Where one turn sends some rows of the set: a few examples, then the rows asked:
vopul:  .24  .03  .00 -.18 -.13 -.12 -.01 -.14 -.18  .04 -.07  .11 -.17  .11  .26  .04  .15 -.10 -.18  .45 -.10 -.09 -.12  .05  .01 -.10 -.11 -.12 -.16  .17
bep:  .02  .00 -.10 -.04 -.20 -.17  .01  .36  .11  .07 -.17  .01  .17 -.09 -.15  .16  .36  .12  .05  .04 -.13  .18  .13  .00  .16 -.17 -.07  .09 -.20  .05
borem:  .07  .00  .08 -.17 -.11 -.14 -.14  .27  .26 -.09  .12  .16 -.17  .00  .33 -.04 -.11 -.05  .05  .11 -.03 -.03  .13 -.16 -.39 -.21 -.01  .39  .15 -.08
baga: -.16 -.02  .05 -.07 -.03  .12  .09 -.01  .07  .03  .11 -.10  .31  .04  .00 -.08  .09 -.13 -.12  .34  .28 -.16  .06 -.21 -.02 -.18  .22  .10  .02 -.29
Nupu: -.05  .00  .06 -.03  .19  .15 -.13  .04 -.15  .02  .12 -.16 -.33  .11 -.14 -.18  .01 -.13 -.14 -.02 -.26  .08 -.13  .00  .03  .08 -.03 -.15  .05  .19
nuru:  .02 -.18  .18 -.02 -.04 -.19 -.13 -.14  .00  .19 -.02 -.30  .02 -.19  .19  .08  .15 -.10  .14 -.12  .23 -.33 -.05 -.04  .12 -.25  .00 -.05  .12 -.10
buf: -.03 -.10 -.07  .08 -.14 -.05 -.03  .04  .07  .05  .15  .19 -.06  .21 -.14  .12 -.25 -.06 -.13 -.11 -.01  .11 -.02 -.11 -.20 -.02 -.09  .47  .28  .02
Surok:  .10 -.10 -.17 -.06  .01 -.18  .21  .26  .04  .08 -.04 -.15 -.02 -.33 -.04  .11  .16  .23  .12 -.02  .00  .24  .16 -.08  .01 -.29  .02  .05 -.07 -.20
ruma: -.03  .01  .17 -.02 -.30  .07 -.08 -.17  .03  .25  .11 -.19  .23  .05  .07  .12  .16 -.12 -.15  .01  .22 -.20  .01 -.24  .04 -.28  .09  .14  .09 -.14
Vete:  .14 -.17 -.08 -.21  .26  .10  .09 -.07 -.16  .06  .04  .01 -.13  .04  .02  .03 -.08  .01 -.32  .24 -.01  .11 -.12 -.08  .05 -.03 -.06 -.01 -.30  .25
momi: -.11  .01 -.08  .09 -.20 -.03 -.08  .15  .13  .08  .16  .05 -.14  .15 -.18  .11 -.30 -.03 -.09 -.04 -.13  .11  .16 -.09 -.15  .06 -.04  .45  .13  .00
muf:  .01 -.03  .23 -.03 -.24 -.20 -.02 -.07  .11 -.07  .05 -.12 -.17  .09  .33  .03  .16  .05  .05  .21  .03 -.15 -.04  .33 -.31  .00 -.21  .11 -.28  .04
Fid:  .04  .10  .00 -.09  .01 -.15 -.02 -.01 -.03 -.11 -.11 -.07 -.18  .11 -.35 -.01 -.18 -.25 -.07 -.22 -.18 -.04 -.18 -.12 -.02  .13  .01  .26  .08  .11
Vasaf:  .01 -.19  .20 -.10 -.11 -.15 -.08 -.13  .04 -.03  .13 -.12 -.18  .07  .39  .05  .17 -.10  .16  .45 -.01 -.10 -.07  .19 -.22 -.02 -.20  .09 -.23  .09
Mig:  .00 -.01  .17  .04 -.21  .07 -.15 -.22 -.01  .25  .06 -.12  .26  .05  .10  .11  .18 -.03 -.13  .04  .23 -.23  .01 -.15  .21 -.20  .05  .07  .01 -.09
rop: -.10  .00  .07 -.02 -.07 -.16 -.06  .28  .16 -.15  .29  .17 -.10  .05  .15 -.18 -.20 -.04  .06  .11  .10  .06  .03 -.01 -.41 -.10  .03  .35  .27 -.06
tokik: -.11 -.02  .09 -.06 -.29 -.18  .07 -.01  .11 -.11  .09 -.08 -.14  .05  .32  .10  .07 -.01  .12  .31  .09 -.13 -.08  .31 -.20  .00 -.22  .16 -.25  .29
felo: -.21 -.16  .07 -.04 -.03 -.16  .00  .37  .19 -.06 -.21 -.04  .22  .01 -.16 -.01  .33 -.16  .14  .18 -.02 -.11 -.01  .09  .19 -.04  .01  .02 -.19  .11
Neluz:  .00 -.25 -.04  .07  .00 -.10 -.09  .10 -.05  .16  .10 -.27 -.09 -.39  .20  .11  .13  .12  .23 -.01  .06 -.06  .19 -.11  .01 -.29 -.02 -.10  .20 -.18
bili:  .07 -.09 -.25 -.21  .24  .16  .21 -.04 -.15 -.10 -.02 -.09 -.26 -.06  .09  .04 -.02  .13 -.28  .18 -.02 -.02 -.17  .03 -.11 -.03 -.14 -.07 -.15  .15
limi: -.39 -.21  .02  .04  .04  .10 -.04  .27  .03 -.08 -.02 -.03  .25 -.02 -.07 -.09  .21 -.20  .04  .41  .08 -.16  .08 -.15  .08 -.02  .09 -.09  .00 -.06
kidi: -.08  .03 -.01 -.06 -.07 -.22 -.05  .37  .21 -.15  .09  .11 -.22 -.04  .13 -.15 -.25 -.02  .04  .07  .01 -.10  .15 -.03 -.41 -.08  .05  .29  .20 -.15
refor:  .06  .05 -.04 -.12  .07 -.09 -.05 -.06 -.03 -.02 -.10  .02 -.24  .19 -.23  .00 -.04 -.22 -.04 -.21 -.16 -.01 -.28 -.05 -.01  .04 -.10  .27  .28  .00
vuzeg: -.33 -.17  .00  .11  .11  .15 -.02  .21  .02 -.13 -.04  .02  .25 -.04 -.06 -.08  .16 -.11  .09  .31  .04 -.10  .10 -.21  .21 -.01  .16 -.06  .02 -.04
Kege: -.02  .05  .00 -.13  .30  .20 -.19  .07 -.14  .08  .07 -.03 -.34 -.02 -.13 -.15 -.05 -.12 -.02  .08 -.21  .25 -.18 -.10  .01  .01  .07  .04 -.04  .13
kuv: -.18 -.18  .07  .01  .04 -.08 -.01  .33  .24 -.12 -.21 -.06  .18 -.04 -.15 -.02  .24 -.10  .25  .08 -.08 -.10  .04  .05  .27 -.05  .10  .08 -.10  .13
fope:  .16  .11 -.03 -.08 -.23 -.09  .12 -.15 -.18 -.09  .00  .03 -.17  .11  .30  .03  .16  .08 -.28  .33 -.11 -.05  .05  .04 -.11 -.03 -.20 -.16 -.15  .01
Pek: -.23 -.07  .05  .01 -.24 -.23 -.08  .17 -.01 -.34  .15  .10 -.06 -.10  .31  .02 -.01 -.12  .16  .18  .12 -.13 -.01 -.05 -.41  .04 -.20  .13  .09  .20
Dile: -.07 -.25 -.03  .07 -.01 -.10  .02  .13 -.08  .18  .03 -.29 -.19 -.35  .11  .09  .14  .04  .21 -.13  .04  .05  .11 -.18  .00 -.31 -.04 -.11  .18 -.15
tas: -.06  .01 -.05 -.16  .12 -.11 -.09  .02 -.01 -.08 -.15  .04 -.29  .00 -.17  .06 -.18 -.32  .11 -.14 -.20  .06 -.14 -.27  .04  .09 -.05  .32  .11  .08
Gaf:  .11  .22 -.14 -.20 -.22  .01  .10 -.01 -.09 -.04 -.01  .02 -.24  .05  .31  .02  .15  .11 -.21  .38 -.07 -.05 -.02  .18 -.06 -.10 -.17 -.07 -.15  .18
fub: -.03 -.25  .07 -.05 -.13 -.11 -.14  .05 -.01 -.25  .10  .08 -.06 -.17  .39  .13  .03 -.04  .14  .27  .06 -.15  .02 -.17 -.54 -.05 -.17  .18 -.06  .06
sos:  .08 -.03 -.06  .00 -.22 -.13 -.06  .32  .16  .00 -.16 -.02  .19 -.12 -.11  .19  .31  .13  .14 -.01 -.19  .09  .19 -.03  .21 -.19  .02  .16 -.06  .06
rivo: -.06 -.13  .01  .03 -.16 -.04 -.13  .13  .22  .16 -.01  .16 -.22  .09 -.02  .19 -.27 -.11  .07 -.04 -.14  .07  .05 -.12 -.17 -.07 -.02  .56  .11  .08
fef:  .18 -.13 -.16 -.06 -.03 -.18  .13  .22  .13  .03  .00 -.19  .08 -.34  .01  .16  .12  .27  .17 -.01  .00  .12  .23 -.06  .02 -.30  .06  .15 -.01 -.18
besat: -.01 -.17  .18 -.03 -.13 -.16 -.04 -.10  .04  .24 -.02 -.34 -.06 -.14  .11  .11  .15 -.16  .12 -.23  .18 -.23 -.08 -.12  .05 -.32  .02  .01  .14 -.08
Fiz: -.08 -.07 -.08 -.07  .27  .26 -.10 -.02 -.13  .07  .07 -.17 -.39  .07 -.10 -.06  .05 -.04 -.06 -.03 -.21  .08 -.25  .08 -.02  .04 -.14 -.01  .09  .11
rolel: -.21 -.20  .06  .06 -.22 -.20 -.18  .20  .04 -.25  .07  .03 -.13 -.11  .32  .09 -.02 -.02  .06  .05  .05 -.23  .12 -.04 -.46  .06 -.28  .12 -.01  .10
Rozot: -.09  .03  .07 -.04  .06  .13  .07 -.05  .06  .03  .07 -.01  .33  .06  .01 -.13  .09 -.03 -.11  .29  .24 -.13  .07 -.19  .18 -.14  .23  .08 -.05 -.25
senez:  .08 -.20 -.05 -.05  .22  .08  .28 -.11 -.16 -.04  .05 -.11 -.23  .04  .03 -.05 -.11  .07 -.30  .20 -.03  .00 -.11  .06 -.09  .01 -.03 -.17 -.22  .11

felo moves to -> ruma
Rozot moves to -> Neluz
Now these:
bili moves to -> Pek
senez moves to -> rolel
borem moves to -> Kege

Where one turn sends some rows of the set: a few examples, then the rows asked:
nar: -.11 -.01  .04  .10  .00 -.12  .04 -.06  .09 -.38  .22 -.04  .24 -.07 -.04
Pokat: -.17  .08 -.03 -.04  .05  .41  .11 -.09  .00  .13 -.06  .39  .18 -.14  .15
lifo: -.09  .40 -.04  .13 -.14 -.09  .21  .18  .16 -.09 -.07  .13  .30  .10  .25
putik: -.25  .29 -.06  .02  .06 -.11  .07  .10  .22 -.03 -.06  .31  .37  .21  .34
koreg:  .07  .28 -.04  .01 -.08  .29  .16 -.12 -.07  .18  .09  .35  .14 -.17  .23
Mese:  .09 -.18 -.24  .11  .13 -.17  .15 -.14  .08 -.08 -.05  .25  .08 -.07  .51
Telu: -.29 -.03  .01  .24  .06 -.10 -.07 -.13  .20 -.24  .17  .04  .21  .06  .09
nebop:  .15  .04 -.17 -.09  .09 -.26  .15 -.02  .00 -.07 -.02  .08 -.12 -.10  .39
kob: -.06 -.14  .00 -.32  .14 -.05  .09  .13 -.14 -.02  .01 -.04  .15 -.03  .22
zusip:  .08  .21 -.03 -.08 -.03  .35  .08  .00  .04  .22 -.08  .23  .18 -.29  .24
gutap:  .11 -.12 -.01 -.16  .01 -.01  .17 -.01 -.08  .10  .08 -.14  .40 -.04  .32
tadod: -.10  .07 -.21 -.22  .07 -.12 -.04 -.22  .16 -.18 -.11  .35  .32 -.46  .11
ros: -.12  .17 -.01 -.11  .01  .30  .16 -.08 -.06  .18 -.02  .27  .24 -.40  .20
Zavu: -.08  .04 -.23 -.10  .03 -.27 -.11 -.16  .23 -.23 -.02  .31  .41 -.40  .20
Buku: -.18  .29 -.14 -.06 -.01 -.06  .14  .06  .12  .02 -.26  .29  .39  .14  .35
muka:  .01 -.02 -.09 -.25 -.22  .07  .11  .05  .37  .04 -.04 -.03  .48 -.12  .19
vop: -.14  .28 -.03  .04  .08 -.03  .28  .16  .13 -.07 -.23  .31  .23  .14  .23
Rem: -.09  .24 -.04 -.02 -.03 -.02  .27  .13  .17 -.09 -.18  .09  .27  .26  .27
nebit:  .19 -.01 -.05 -.23 -.25 -.01 -.11  .17  .30  .07  .05  .13  .27 -.04  .08
Rogig:  .07  .05 -.09  .05 -.12  .08 -.15 -.03  .45  .06  .10  .17 -.07 -.17  .28
duf:  .11  .03 -.22 -.10 -.03 -.16 -.10 -.29 -.07 -.12  .04  .32  .34 -.34  .07
vovur: -.33  .04  .02  .07  .18 -.05  .02 -.12  .24 -.26  .29 -.03  .23 -.16  .14
lomo:  .12 -.14 -.17  .20 -.27  .06  .09 -.09  .31 -.07 -.01  .13  .01 -.19  .29
fep:  .12 -.05 -.23 -.15 -.01 -.13 -.07 -.23  .16 -.12  .17  .36  .30 -.43  .21
nur: -.06  .08  .01 -.12  .10  .42  .06 -.14  .05  .11  .05  .28  .15 -.29  .08
firo: -.05  .07 -.19 -.21  .01 -.20 -.09 -.28  .21 -.11  .19  .33  .38 -.35  .09
vegul: -.33  .01  .04  .10  .13  .02  .08 -.03  .17 -.24  .31  .02  .09  .03  .16
buv: -.22 -.12 -.07  .09  .01 -.19 -.06 -.07  .09 -.31  .24 -.04  .14  .02  .14

Buku moves to -> vegul
Mese moves to -> Rogig
Now these:
nar moves to -> duf
nebit moves to -> gutap
Rem moves to -> buv
putik moves to -> vovur
ros moves to -> vop

